(in the rows, 128 means zero)
Turns in one plane each, and the order they were made in; the first pair answered
Vuz (before -> after):
[126 127 118 136 133 146 117 151 144 121  92 165 133 118 136 102 141 115
 118 139 136 124 157 155 130 120 111 138 137 156 160]  ->  [127 119 129 122 142 142 111 152 136 132  99 169 132 124 139 123 147 122
 115 145 136 121 158 155 125 115 115 145 137 150 162]
[108 116 102 134 127 139 117 143 120 136 133 123 158 132 115 118 139 128
 119 130 152 138 104 123 151 148 133 133 117 115 137]  ->  [107 117 106 133 124 140 122 142 120 136 127 127 158 131 118 118 137 127
 121 136 151 133 109 124 153 154 134 132 116 116 135]
[136 111 104 127 136 121 116 159 132 117 128 128 136 119 115 119 127 128
 109 139 157 143 148 152 162 121 111 162 133 151 120]  ->  [136 113 103 125 136 120 121 161 131 117 123 133 136 119 116 117 125 129
 108 142 155 141 150 150 162 123 111 163 133 151 120]
[107  85 145  95 161 110  89 144  97 153 137 138 127 141 138 143 138 134
 138 164 138 105 107 131 166 111 151 170  90 100 116]  ->  [ 93  89 129 123 149 100  75 131 112 132 174 128 123 137 123 119 135 135
 142 142 148 129  82 131 168  93 142 160 106 102 110]
Kosu (before -> after):
[128 151 138 142 132 116 140 120 133 114 152 120 117 136 134 119 126 144
 142 124 113 145 103 124  95 129 118 108 149 136 146]  ->  [107 139 120 144 125 113 142 124 134 112 167 113 119 135 132 112 120 148
 137 124 115 146  91 119 123 126 127 115 136 130 134]
[107  99 104 126 170 103 122 142 155 124 147  90 135 163 108 148 114 102
  99 118 119 137 125 125 153 127 155 114 128 134 125]  ->  [126 103 102 129 166 111 133 144 164 115 116  94 135 154 111 142 112  88
 102 123 117 134 147 130 158 143 148 108 137 141 125]
[106 104 111 126 120 128 129 147 118 131 127 148 140 127 129 127 147 119
 117 136 137 111 119 119 140 128 129 162 111 142 142]  ->  [119 109 113 131 121 136 135 145 127 123 108 153 138 123 134 121 149 108
 121 136 136 111 138 124 136 137 121 154 115 146 144]
[104 103 102 114 146 126 120 148 105 140 159 138 124 138 130 133 127 149
 113 122 140 130 100 116 169 118 133 159 106 125 121]  ->  [126 106  91 126 136 142 143 149 127 126 106 142 132 124 132 119 117 121
 120 135 136 131 139 129 189 145 119 150 105 137 112]
Zapo (before -> after):
[137 144 125 128 116 128 122 124 168 118 138 124 118 122 105 126 127 129
 126 129 129 148 147 139 131 140 119 113 152 123  97]  ->  [131 148 122 130 110 126 129 120 167 116 147 120 120 125 107 119 122 131
 127 126 125 149 137 130 129 142 123 111 147 119  97]
[145  93 100 139 131 142 110 144 156 119  72 152 134 119 120 135 143  86
 132 136 154 110 168 163 146 144  91 163 157 151 134]  ->  [136 116  92 168 101 138 124 132 170  93  78 144 140 115 120  96 132  80
 139 122 146 118 150 150 129 156  94 142 156 152 139]
[142 124 128 108 149 126 122 120 136 129 152 121 120 131 122 142 125 130
 121 126 125 143 144 138 146 117 126 133 145 117 108]  ->  [148 124 125 114 150 129 122 120 142 123 145 123 119 127 126 134 124 125
 126 122 126 146 149 141 141 116 120 131 150 123 111]
[ 95 118 123  98 116 119 130 132  95 167 181 105 134 148 132 137 113 174
 109 137 107 110  89  94 153 114 165 133  86  98 117]  ->  [117  93 129  78 147 124 112 144  95 184 161 122 127 144 133 174 130 165
 105 149 121 106 129 124 167 108 148 155 101 104 115]
Ket (before -> after):
[120 115 122 141 137 111 123 137 128 104 153 110 148 141 134 118 115 122
 127 138 173 172 162 158 165  97 127 109 142 124  89]  ->  [127 160 136 150 112 121 160 127 128  95 116 110 158 143 151  90 107 112
 139 134 153 160 155 136 121 135 138  81 132 126 112]
[119 116 139 112 130 126 130 124 135 136 141 143 135 125 122 146 139 151
 128 136 128 126 124 113 142 123 130 127 133 119 115]  ->  [117 118 124 131 117 128 131 121 151 117 138 143 136 121 117 123 135 141
 132 129 133 136 118 114 149 125 121 122 139 126 113]
[116 116 127 119 130 119 112 128 107 127 145 141 139 128 128 126 140 133
 120 122 140 122 102 133 119 113 134 156 136 123 137]  ->  [113 121 117 135 118 121 118 124 117 110 137 139 139 120 126 102 134 125
 123 117 137 127 101 132 119 121 127 150 138 128 136]
Then:
Each pair is 2 to 3 turns apart.
[115 131 132 148 117 132 146 111 132 133 147  97 122 131 113 133  99 135
 129 129 125 152 115 120 132 112 130 105 130 121 117]  ->  [133 141 144 150 121 139 151 111 140 131 120 105 124 126 118 133 104 121
 136 131 123 150 139 128 120 123 118  98 139 125 119] : Kosu, Kosu
[145 102 121 126 156 134 101 135 127 137 127 135 118 118 133 154 129 120
 121 135 138 142 158 158 159 116 112 134 140 132 113]  ->  [143 108 109 150 140 130 103 127 140 119 135 129 119 114 127 131 126 113
 126 124 140 152 150 157 163 114 107 126 147 135 112] : Vuz, Vuz
[131 170 121 103 114 145 144 151  98 169 115  94 106 144 164 138 141 138
 152 117 126 118 127 144 151 148 161 132 123 125 136]  ->  [126 157 117  99 120 142 134 154  95 173 124  95 104 146 163 144 145 142
 149 119 131 116 128 144 163 140 159 142 122 125 132] : Zapo, Kosu, Kosu
[126 118 112 136 130  99  91 138 116 114 164 123 101 126 124 120 152 129
 131 113 157 141 113 153 120 121  98 142 157 148 140]  ->  [124 161 127 138 102 107 132 130 109 110 138 120 113 128 140  94 140 128
 141 113 135 125  96 120  84 158 122 117 132 141 160] : Kosu, Ket, Kosu
[124 103 115 123 124 133 137 130 137 143 148 109 138 131 119 131 107 135
 121 141 135 133 141 138 200 138 123 139 122 118 106]  ->  [150 162 172 122 135 133 139 112 120 145 149 124 132 149 136 140 126 137
 145 118 123 127 121 125  87 146 129 112 149 122 158] : Ket, Kosu, Kosu
[126 165 124 102 146 123 168 121 111 130 163  85 127 153 155 131 147 141
 106 141 120 135 125 109 130 144 156  87  88  90 134]  ->  [119 168 119 113 137 117 161 115 119 120 179  80 125 152 152 119 145 139
 107 132 122 145 113 110 132 135 153  84  93  91 128] : Vuz, Vuz
[ 99  81  94 147 111 146  91 151 145 100 163 161 132 107  88  86 135 117
 125 105 137 128 142 127 187 123 123 146 122 134 121]  ->  [151 114 143 114 131 165 123 155 137 121  79 183 137 108 118 116 146  98
 137 125 120 102 200 135 139 164 122 136 129 141 147] : Kosu, Vuz, Ket
[116 117 120 189 149 121 119 119 135 111 176  95 113 107 113 120 135 122
 120  88 150 150  71 137 118  90  92 150 147 146 128]  ->  [133 174 145 167 116 141 195 120 125 120 101  90 135 108 146 109 115 112
 133 113 109 116  87 103  88 163 125 119 107 136 142] : Zapo, Kosu, Ket
[ 90 153 133 120 117 113 128 121 110 123 171 132 133 151 153 118 123 154
 139 124 116 120  90  94 129 138 161 114 102 128 143]  ->  [ 82 115 100 134 124 108  99 129 130 106 179 137 128 140 133 115 125 144
 129 121 136 133 101 119 178 115 139 137 115 137 126] : Zapo, Ket
[155 133 127 108 142 131 130 126 137 141 118 135 127 125 134 133 139 103
 137 134 120 130 157 129 100 121 132 114 156 125 125]  ->  [145 149 127 111 129 130 141 122 138 138 121 130 129 126 140 121 132 105
 141 133 114 123 141 114  90 131 143 108 148 120 130] : Zapo, Zapo, Vuz
[ 94 135 161 118 107 100 141 125 161 140 123 108 105 132 138 146 100 122
 109 135 105  80 159 102 156 145 119 127 110  98 132]  ->  [103 110 153 121 123  96 116 125 173 135 132 114  96 129 129 155 111 118
 108 132 119  93 174 125 174 121  99 141 133 107 121] : Zapo, Kosu, Ket
[116 130 140 135 128 118 110 117 118 123 164 130 123 134 120 129 134 145
 129 110 138 138 105 122 112 114 133 133 135 124 135]  ->  [107 125 133 125 121 118 117 124 112 129 165 126 127 136 122 131 129 151
 122 116 130 133 100 113 131 119 145 139 118 120 127] : Vuz, Zapo, Zapo
[123 113 115 143 131 136 103 146 143  98  96 154 130 123 135 140 125 112
 129 131 148 137 150 151 142 118 111 140 138 139 133]  ->  [110 115 129 137 141 127  88 141 127 109 138 156 127 133 133 157 133 134
 126 121 151 138 124 145 118  99 122 144 141 132 142] : Kosu, Kosu
[124 141 119 125 106 148 176 119 117 125  97 123 135 129 151 118 109 140
 140 126 103 101 121 112 128 156 156 112 100 111 127]  ->  [128 104 115  99 133 142 155 131 111 147 101 127 129 126 143 158 115 146
 125 142 115 104 146 134 170 138 147 135 105 105 107] : Ket, Kosu
[139 137 102 168 111 134 135 124 160  96 103 132 123 109 106  99 115 104
 134 122 127 145 138 147 141 139  99 119 153 137 116]  ->  [120 153 114 135  94 138 171 132 130 120  92 123 139 119 128 105 104 122
 127 142 105 118 126 112 136 168 137 116 107 121 123] : Zapo, Vuz, Zapo
[ 96 141 133 121 111 123 156 144  99 143 136 137 142 139 147 122 129 143
 119 131 113 100  99  98 110 143 154 138  94 125 149]  ->  [ 94 119 136 109 133 116 130 146  96 156 161 138 132 141 141 145 137 153
 112 130 122 104  97 106 121 117 149 151 101 123 145] : Vuz, Vuz, Zapo
[148 158 145 133 107 142 161 129 143 113  79 122 139 112 154 113 108 110
 139 138 114 133 149 127 128 168 123  90 115 122 123]  ->  [120 156 147 120  99 132 167 128 123 132 114 111 144 124 157 118 101 134
 131 137 107 124 121 105 130 164 148  89  90 107 122] : Zapo, Zapo
[123 116 125 123 147 150 100 109 135 118 112 127 105 101 119 133 119  99
 109 137 134 145 170 160 141 135 126 123 139 144 106]  ->  [123 113 131 118 157 145  96 111 129 126 122 128 102 105 117 143 123 105
 106 137 136 143 167 160 139 126 128 125 142 143 107] : Vuz, Vuz
[112  92 128 122 113 122 137 143  98 146 134 143 139 131 144 142 113 151
 129 127  98 135 154 111 142 125 127 133 113 104 154]  ->  [116  87 108 152 103 122 131 142 121 119 122 144 138 118 135 117 111 130
 133 121 109 148 162 124 157 125 107 130 127 119 150] : Zapo, Ket, Zapo
[154 164 165 139 127 147 164  95 107 115 110 125 141 130 138 109 105 108
 152 133 116 106 132 124  65 170 138  89 108 129 154]  ->  [105  97 140 110 153 122 116 110  81 148 208 111 130 140 116 152 111 157
 122 136 138 120  97 127 133 107 148 135  91 112 121] : Zapo, Kosu, Ket
[124 134 154 102 147 120 128 116  98 159 176 113 122 147 131 156 128 167
 123 128 114 125 111 109 113 109 152 131 118 110 124]  ->  [119  99 123 101 144 122 123 130 109 160 159 113 124 136 122 158 122 159
 110 145 124 125 134 123 174 108 143 148 109 112 100] : Zapo, Kosu
[132 107 132 106 159 118  91 121 135 131 182 124 106 119  99 164 137 131
 103 134 145 133 109 158 160  91 108 132 136 134 101]  ->  [168 177 154 123 119 140 157 104 153 104  97 123 123 112 126 115 119  99
 133 132 114 118 128 134  99 160 118  80 132 143 127] : Vuz, Kosu, Ket
[173 139 128 120 139 155 162 121 137 137  87 150 119 120 148 126 113 118
 132 156  95 113 151 144 118 135 132 134 120 132 121]  ->  [160 103 123 112 167 141 117 122 131 151 148 148 104 126 128 155 125 138
 121 146 113 133 136 158 138  88 123 154 135 126 107] : Ket, Vuz
[114 128 100 151 116 128  97 142 130 101 122 145 136 121 134 103 144 105
 149 108 146 121 107 142 130 125 104 155 124 145 158]  ->  [126 128 114 125 129 135 111 154 116 123  91 155 140 124 147 125 146 109
 144 127 140 102 130 140 129 141 111 162 111 141 162] : Vuz, Vuz
[121 120 119 110 138 117 133 135 112 144 138 126 131 125 134 143 136 141
 117 128 124 123 109 132 142 124 139 131 118 108 127]  ->  [142 142 129 116 132 125 151 133 126 132  98 131 135 120 142 133 132 123
 127 132 119 119 134 133 124 147 134 117 126 115 136] : Ket, Kosu, Ket
[156 113 148  89 175 128  79 130 110 138 162 144 127 137 114 172 153 149
 102 120 144 146 159 147 124  99 107 147 157 137 109]  ->  [164 138 107 147 120 151 124 131 148  79  83 148 149 111 117  91 130  96
 118 120 138 144 174 145 142 153  94 120 150 162 115] : Ket, Vuz
[168 117 196  53 145 117 136 114 103 161 138 136  92 156 132 186 130 148
 100 146 124 107 134 139 130  78 122 129 149 110 134]  ->  [141  88 135  71 111 126 158 131 124 141 116 117 109 136 120 151 104 133
  85 166 123 106 142 135 228  94 122 136 110 113  92] : Kosu, Kosu
[137 138 139 105 143 127 117 134 109 138 137 128 145 132 154 140 136 140
 118 125 115 132 116 112 139 118 138  91 121 112 110]  ->  [139 130 137 107 150 125 107 132 114 138 149 129 142 133 145 144 137 140
 117 121 119 139 117 119 144 109 130  91 130 111 109] : Vuz, Zapo
[103  95  95 163 108 111 118 133 104 104 124 162 124 118 135 116 141 124
 118 117 132 129  95 113 105 137 139 157  87 154 178]  ->  [114 100  97 163 108 120 129 134 108 105  92 161 128 113 141 117 139 115
 121 123 129 126 115 115 105 151 137 155  85 158 177] : Vuz, Kosu
[123 150 126 121 118 127 143 126 112 119 123 127 138 118 136 122 122 133
 134 131 106 116 116 110 104 137 120 123 122 142 147]  ->  [114 118 100 127 120 123 125 128 126 114 142 118 133 113 117 122 116 136
 125 134 115 130 120 122 156 119 110 133 121 143 122] : Ket, Vuz, Kosu
[121 134 114  97 107 130 141 147 127 131 121 133 155 118 150  88 137 144
 115 151 116 123 112 133 144 140 151 136  82 114 121]  ->  [147 123 123  83 132 133 131 152 130 137  95 146 149 117 152 116 151 134
 115 160 122 123 149 157 143 136 133 145 101 121 120] : Ket, Zapo, Kosu
[121 135 149 121 106 120 142 115 177 103 103 111  98 104 112 114  95  85
 115 117 140 190 157 136 105 152 113 128 190 127 128]  ->  [120 150 158 108  94 126 166 116 169 110  86 107 108 109 123 110  88  88
 115 125 126 173 151 119  99 171 130 120 174 122 134] : Vuz, Zapo
[107 131  99 165 129 144 124 144 149  97  72 148 126 122 123 125 101  85
 135 139 147 107 129 148 125 139 114 154 121 129 169]  ->  [113 151 131 150 139 139 123 137 131 112  89 157 123 138 134 138 110  98
 138 131 140 101 115 137  72 134 124 147 128 123 193] : Kosu, Zapo, Vuz
[142 150 152 185 107 126 131 134 141 101 122 106 138 103 102 119 145 105
 122  99 113 130  83 135 108 134 129 128 147 128 144]  ->  [141 152 177 147 125 120 133 136 115 134 139 106 135 119 112 152 152 131
 120 107 106 120  78 124  89 129 148 133 136 114 154] : Kosu, Ket
[135 129 116 174  90 118 131 104 116 112 151 132 130 151 131  93 128 125
 156 128 137 133 128 144 143 127 117 112 138 134 136]  ->  [131 138 122 167  87 116 138 102 108 117 158 127 128 154 133  97 126 135
 153 127 131 130 120 136 135 129 127 110 128 128 138] : Kosu, Zapo
[132 121 115 129 139 130 126 127 140 114 134 126 114 118 123 126 120 130
 113 118 123 117 131 126 148 133 128 125 130 110 126]  ->  [133 128 131 118 144 130 129 123 133 126 137 127 111 127 129 137 124 140
 112 115 117 114 125 119 133 130 137 122 130 102 130] : Ket, Ket, Vuz
[118 112 127 113 137 117 118 138 117 136 149 118 125 131 125 133 126 156
 130 146 131 110 109 120 130  99 122 132 118 115 123]  ->  [130 124 111 147 116 124 131 130 147 105 110 119 126 116 122  99 120 123
 142 143 132 120 125 126 132 121 108 120 127 131 123] : Ket, Kosu
[144 137 156 105 165 140 123 137 140 144  99 139 132 112 134 146 158 134
 132 133 135 116 116 133 104 131 125 146 138 109 152]  ->  [118 135 134 136 145 127 109 127 148 125 149 124 133 110 118 116 149 142
 133 113 141 133  72 120 109 110 126 139 139 107 148] : Zapo, Kosu, Vuz
[129 100 150  96 165 157 113 115 112 164 136 122 120 132 143 195 184  82
 132 120 138 146 141 171 103  97  99 134 179 142 123]  ->  [113  78 125 109 161 152  98 119 120 156 153 118 121 127 129 183 177  81
 126 116 150 155 130 173 135  87  91 144 177 147 111] : Kosu, Zapo
[ 93 134 123 114 139 120 137 164  87 147  95 160 141 144 142 132 154 107
 120 124 153 102 125 113 101 144 152 167 116 139 153]  ->  [ 78 129 114 140 133 106 109 149  97 129 152 150 129 145 123 115 155 116
 123  99 164 128  89 116  97 110 144 159 136 141 150] : Vuz, Vuz
[138 142 129 131 104 132 137 135 154 113 134 123 158 123 136 117 110 126
 120 128 110 139 138 131 148 130 125 131  90 142 124]  ->  [145 154 143 124 109 135 143 131 150 115 125 125 154 125 142 124 112 128
 123 128 105 133 142 127 132 137 129 125  92 140 132] : Zapo, Kosu, Zapo
[112 127 135 129 120 122 130  97 138 113 188 116 121 135 122 116 102 132
 126 105 126 150  86 110 141 108 140  95 136  93 122]  ->  [133 127 122 120 107 141 168 111 153 109 106 122 138 120 134 110  90 105
 127 136 115 131 139 116 178 152 139  95 113 100 110] : Kosu, Vuz
[136 101 134 128 137 124 115 139 130 131 121 142 114 113 148 144 141 115
 127 127 137 118 153 146 144 118 123 131 128 143 132]  ->  [141 126 147 128 126 129 134 134 129 128 102 145 118 112 159 134 137 110
 131 125 127 111 150 138 121 140 132 122 123 142 143] : Ket, Ket
[123 155 103 173 117 133 101 144 129  98 115 121 105 133 112 124 125 121
 127 120 128 155 138 129 134 151 109 105 146 162 148]  ->  [117 176 136 135 124 128 119 142  97 133 127 115 108 151 130 152 125 148
 125 128 109 134 126 105 106 159 143 101 123 141 162] : Zapo, Ket
[107 133 107 147 116 120 113 115 120 107 176 121 123 138 131 110 115 124
 135 111 150 143  85 115 124  98 130 128 135 124 135]  ->  [123 103 118 114 153 122  95 127 110 136 166 136 113 140 133 152 132 127
 124 126 161 137 118 137 143  87 124 156 144 123 126] : Zapo, Zapo, Zapo
[145 141 179  91 153 113 108 110 117 145 165  93 103 130 127 175 129 146
 136 107 131 144 142 124  67  98 154 119 136 114 141]  ->  [ 97 125 102 148  91 111 124 113 146  92 179  71 119 108 106  96  96 133
 130 101 138 157 110 107 144 110 153 114 107 122 108] : Kosu, Ket
[116  88 136 123 144 116 121 113 136 138 120 127 128 119 145 128 157 110
 131 116 142 127 170 135 135 129 112 155 161 124 138]  ->  [104  90 132 134 139 109 115 105 139 130 141 124 127 121 138 119 155 117
 131 106 146 135 150 131 132 117 111 152 164 126 139] : Kosu, Vuz
[118 133 131 104 127 138 117 143 112 142  72 158 133 102 141 166 125 142
 116 140 100 108 159 128 139 144 112 142 117 101 132]  ->  [125 145 151 107 138 134 101 134 110 142  89 164 124 111 139 171 138 146
 122 125 101 110 144 128  95 131 110 139 138 104 151] : Zapo, Kosu
[125 126 122 118 106 141 158 152 136 139 109 125 138 139 132 115 129 128
 122 143 135 120 104 115 154 150 156 144  80 125 134]  ->  [147 140 164 107 138 136 132 140 123 157 134 133 123 155 135 144 151 139
 129 128 138 127 100 125  94 128 154 141 112 122 157] : Kosu, Kosu, Vuz
[113 105 129 105 133 118 134 134 116 158 160 112 110 123 109 173 122 152
 116 144 119 117 132 125 167 111 151 138 106 107  93]  ->  [145 115 115 136 116 137 152 129 155 126  93 119 115 101 110 138 113 110
 130 146 117 124 170 143 175 143 126 120 124 128  89] : Kosu, Zapo, Zapo
[123 108  96 145 117 136 129 130 153 108 126 124 128 118 109 108 114 117
 128 133 135 144 141 138 174 123 116 139 130 137 104]  ->  [111 115  96 146 106 133 133 128 148 109 142 116 133 118 112 101 109 129
 127 132 128 141 122 126 170 122 130 134 118 129 102] : Zapo, Zapo
[102 115  90 138  48 136 128 154 128  97 149 143 142 135 129  92 126 124
 116 118 135 133 109  98 161 151 150 145 115 115 108]  ->  [116 103 102 100  71 141 136 173 112 126 113 158 146 136 143 130 136 126
 109 143 135 108 144 104 173 162 153 165 103 110 109] : Vuz, Zapo, Zapo
[146 137 125 118 138 124 124  98 152 111 130 106 108 123 101 123 100 131
 145 130 102 166 159 135 151 114 122 103 144 116  82]  ->  [146 152 137 124 138 118 117  91 150 107 146 109 107 130 104 118 106 132
 151 117 102 169 140 131 119 107 122  97 155 118  98] : Kosu, Kosu, Ket
[118  93 123 103 144 121 115 137 117 144 138 120 124 129 126 153 129 137
 104 144 141 124 140 128 158 113 129 161 126 116 118]  ->  [135  96 108 125 131 129 122 134 139 122 109 118 125 121 123 131 121 117
 109 148 140 136 159 139 172 126 115 149 133 125 108] : Vuz, Kosu, Vuz
[106 154 141 121 123 128 153 114 128 139 128 118 129 123 154 120 102 137
 129 138  99 114 100 106 106 145 158 127 104 120 123]  ->  [118 126 147  95 151 130 137 128 117 162 120 129 120 127 156 160 116 142
 118 153 107 107 126 123 123 135 150 149 108 120 121] : Zapo, Zapo
[120 144 158 127 121 123 107 116 131 108 176 127 127 171 122 126 135 135
 128 106 136 128  94 120  70 111 126 126 155 136 171]  ->  [112 126 140 134 123 117  89 122 136 101 191 126 124 166 114 126 136 134
 120 104 144 139  94 132  97  94 120 138 160 136 160] : Zapo, Ket
[150 132 173 104 153 131 148 142 100 170 132 126 124 142 125 145 129 131
 131 154 105 129 154 126 126 144 135 142 122 103 115]  ->  [167 121 162 120 157 136 136 139 118 155 109 136 122 130 119 137 134 112
 136 152 118 139 176 146 135 146 110 143 142 118 115] : Kosu, Zapo, Zapo
[118 122  79 156  97 136 125 141 155  96 142 124 135 115 123  94 123 119
 127 113 122 124 102 126 156 113 121 134 109 135 116]  ->  [142 120  86 139 106 147 138 149 161 106  95 131 137 109 130 110 122 107
 127 133 118 115 142 133 167 133 115 136 106 138 112] : Zapo, Zapo, Kosu
[ 82 140 107 136 120 116 143 125 113 112 144 113 140 142 123  99 113 135
 134 127 131 156 109  99 146 120 114 132 128 134 123]  ->  [ 89 147 103 134 114 122 159 126 116 109 121 114 142 137 124  95 108 128
 137 134 126 149 124  96 148 136 114 124 125 132 119] : Kosu, Zapo
[129 126 161 145 134 139 116 108  75 131 137 125 126 125 134 155 117 138
 123 137 160 134 128 131 140 100 110 121 141 136 139]  ->  [120 120 152 148 129 139 114 109  78 125 142 123 127 122 131 149 112 137
 120 136 165 139 121 133 155 100 106 122 138 137 133] : Zapo, Kosu
[ 91  87  84 129 108 119  88 167 122 111 160 145 131 124 112 109 149 109
 110 122 148 122  90 125 164 106 125 172 127 174 138]  ->  [129  83 110  94 136 132 100 180 116 139 102 161 131 122 130 147 159  98
 110 148 143 104 148 142 161 126 122 177 128 174 143] : Kosu, Vuz, Vuz
